[ -5.0 -69.0   1.0  -2.2  29.7   6.9 -52.1 -16.6 -22.1 -10.6  15.1   1.4
 -75.8  22.4   5.2 -46.4  19.8   3.6  -6.0  -2.8  -5.7  -6.6 -44.6 -19.2
  34.4 -25.9  -4.9   3.9  19.0  -3.3  12.3  37.8  21.8   3.8   3.6  39.7
 -13.3 -15.3 -13.1  23.1  20.8   3.0 -35.2  26.7   9.8  18.7   1.4  15.9
   7.5   6.1   9.8  27.3  -1.0 -24.7   4.0  17.6  -2.0  -4.5] : z_386
[-16.5 -70.7 -14.4 -16.9  48.8  -6.9 -38.7 -16.6 -22.1  10.2  15.1  -3.1
 -59.8  41.9   8.8 -80.4  25.5  -5.2 -26.5  15.6 -51.2 -28.2 -20.5 -22.3
  11.6 -22.6 -29.4  30.3  16.5   7.6   5.7  31.3  22.7 -17.9  -3.1  47.2
 -45.9  -0.3   7.5  24.0  44.5  -3.1 -33.1  30.0  24.7  -9.1 -22.3 -12.3
 -13.1  -2.9  19.7   9.8  12.7   5.5  -3.7  61.9 -11.9 -11.1] : z_591
[  1.6 -23.6 -35.2 -10.7  11.9 -10.5 -45.5 -16.6 -15.7 -27.6  29.0  -9.1
 -41.9 -39.2   8.8 -60.3  21.8  -5.5 -16.2   1.5 -17.7  -5.1  -7.1 -19.2
  12.2 -15.6 -22.0  -1.6  20.9 -16.0  11.4  13.1   4.6 -14.3  -7.0  39.5
 -14.2  -9.7   2.9  24.9  35.9   5.2  -0.3  16.9  -9.3  31.3  -2.5   5.5
  -2.5 -20.8  19.9  -1.6  -2.6   9.7  -1.3  57.2  -8.0 -11.9] : z_350
[-40.5 -13.3 -33.5  -1.2  -3.3 -26.8 -38.7 -10.7 -22.1 -10.6  15.1  -1.9
 -41.9 -39.3   8.8 -56.4   4.9   6.5   8.2  14.4 -11.4 -10.2 -32.8 -12.7
  19.2 -38.6 -39.2 -10.9  20.0 -39.7  -0.6  37.8  19.3 -40.7 -14.7  45.2
   5.2 -21.9   1.3   6.9  46.0  -5.5   5.9   8.7 -19.8  37.8 -26.2 -22.2
  16.6 -42.6  19.7 -36.7 -40.6  33.6 -20.8  56.2 -11.9 -27.9] : z_163
[  1.6 -85.3 -35.2 -10.7  37.1 -10.5 -45.5 -16.6 -15.7 -27.6  14.5  -9.1
 -44.2  -6.8  19.5 -60.3  21.8  -5.5 -16.2   1.5 -17.7  -5.1  -7.1 -19.2
  12.2 -15.6 -22.0   6.7  20.9  12.9  11.4  13.1   4.6 -14.3  -7.0  39.5
 -14.2  -9.7   2.9  24.9  35.9   5.2  -0.3  16.9  -9.3  31.3  -2.5   5.5
  -2.5 -20.8  19.9  -1.6  -2.6  30.9  -1.3  57.2  -8.0 -11.9] : z_520
[-47.3  -5.6 -22.6  16.9  -3.9 -48.0  -2.4 -25.7 -22.4  38.2  10.0   6.0
 -38.9  -8.9 -21.4 -48.0 -12.8 -13.8  -6.0  -2.8  18.6 -22.2 -45.7  -1.2
  12.2 -23.5  -3.0   4.0  20.0  -8.6   8.9  38.6  21.8 -22.8  -5.3  23.0
  -6.9 -11.4   2.1  -2.6  53.5   1.3 -17.3   7.1   2.6  29.7 -35.8 -19.0
   3.3 -23.8  19.7 -35.7 -16.8  -0.3 -16.2  78.5 -11.9 -13.4] : z_737
[-34.5 -36.3 -22.6  -3.4   8.7 -12.5 -38.7 -21.0 -19.6  -4.3  16.3  -3.0
 -60.3  -7.3   4.1 -56.4   7.4  -3.1  -6.0  -2.8 -13.7 -12.2 -48.5 -20.0
  12.1 -30.7 -15.0   4.9  21.6 -10.1   5.7  37.8  21.8 -24.5  -5.3  35.3
  -6.9 -16.2   1.3  13.2  46.0   2.6 -18.9   8.7   1.2  23.5 -12.7  -8.7
  17.6 -12.8  19.7  -4.7 -16.8  -7.3  -3.7  56.2 -14.7 -11.9] : z_15
rest: [-41.9 -39.3   8.8]  [-56.4   4.9   6.5   8.2  14.4 -11.4 -10.2 -32.8 -12.7  19.2 -38.6 -39.2
 -10.9  20.0 -39.7  -0.6  37.8  19.3 -40.7 -14.7  45.2   5.2 -21.9   1.3
   6.9  46.0  -5.5   5.9   8.7 -19.8  37.8 -26.2 -22.2  16.6 -42.6  19.7
 -36.7 -40.6  33.6 -20.8  56.2 -11.9 -27.9]
rest: [ 1.0 -2.2]  [ 29.7   6.9 -52.1 -16.6 -22.1 -10.6  15.1   1.4 -75.8  22.4   5.2 -46.4
  19.8   3.6  -6.0  -2.8  -5.7  -6.6 -44.6 -19.2  34.4 -25.9  -4.9   3.9
  19.0  -3.3  12.3  37.8  21.8   3.8   3.6  39.7 -13.3 -15.3 -13.1  23.1
  20.8   3.0 -35.2  26.7   9.8  18.7   1.4  15.9   7.5   6.1   9.8  27.3
  -1.0 -24.7   4.0  17.6  -2.0  -4.5]
rest: [-16.0  11.4]  [ 13.1   4.6 -14.3  -7.0  39.5 -14.2  -9.7   2.9  24.9  35.9   5.2  -0.3
  16.9  -9.3  31.3  -2.5   5.5  -2.5 -20.8  19.9  -1.6  -2.6   9.7  -1.3
  57.2  -8.0 -11.9]

[-63.5  -2.3  11.0 -39.3   8.3  -5.9  30.7  21.2  46.2  38.2 -11.7] : z_867
[-7.3  2.0 16.6 15.7 -0.6  8.7 22.0 43.7 46.5 -3.8 12.7] : z_662
[-63.5  -2.4  11.0  10.0   8.3  -5.9  30.7  21.2  46.3   4.8   2.9] : z_186
rest: [-2.4 11.0]  [10.0  8.3 -5.9 30.7 21.2 46.3  4.8  2.9]
rest: [-2.4 11.0 10.0  8.3]  [-5.9 30.7 21.2 46.3  4.8  2.9]
rest: [-63.5  -2.3  11.0]  [-39.3   8.3  -5.9  30.7  21.2  46.2  38.2 -11.7]
rest: [-7.3  2.0 16.6 15.7]  [-0.6  8.7 22.0 43.7 46.5 -3.8 12.7]
rest: [ 8.3 -5.9 30.7 21.2 46.3]  [4.8 2.9]
rest: [43.7 46.5]  [-3.8 12.7]

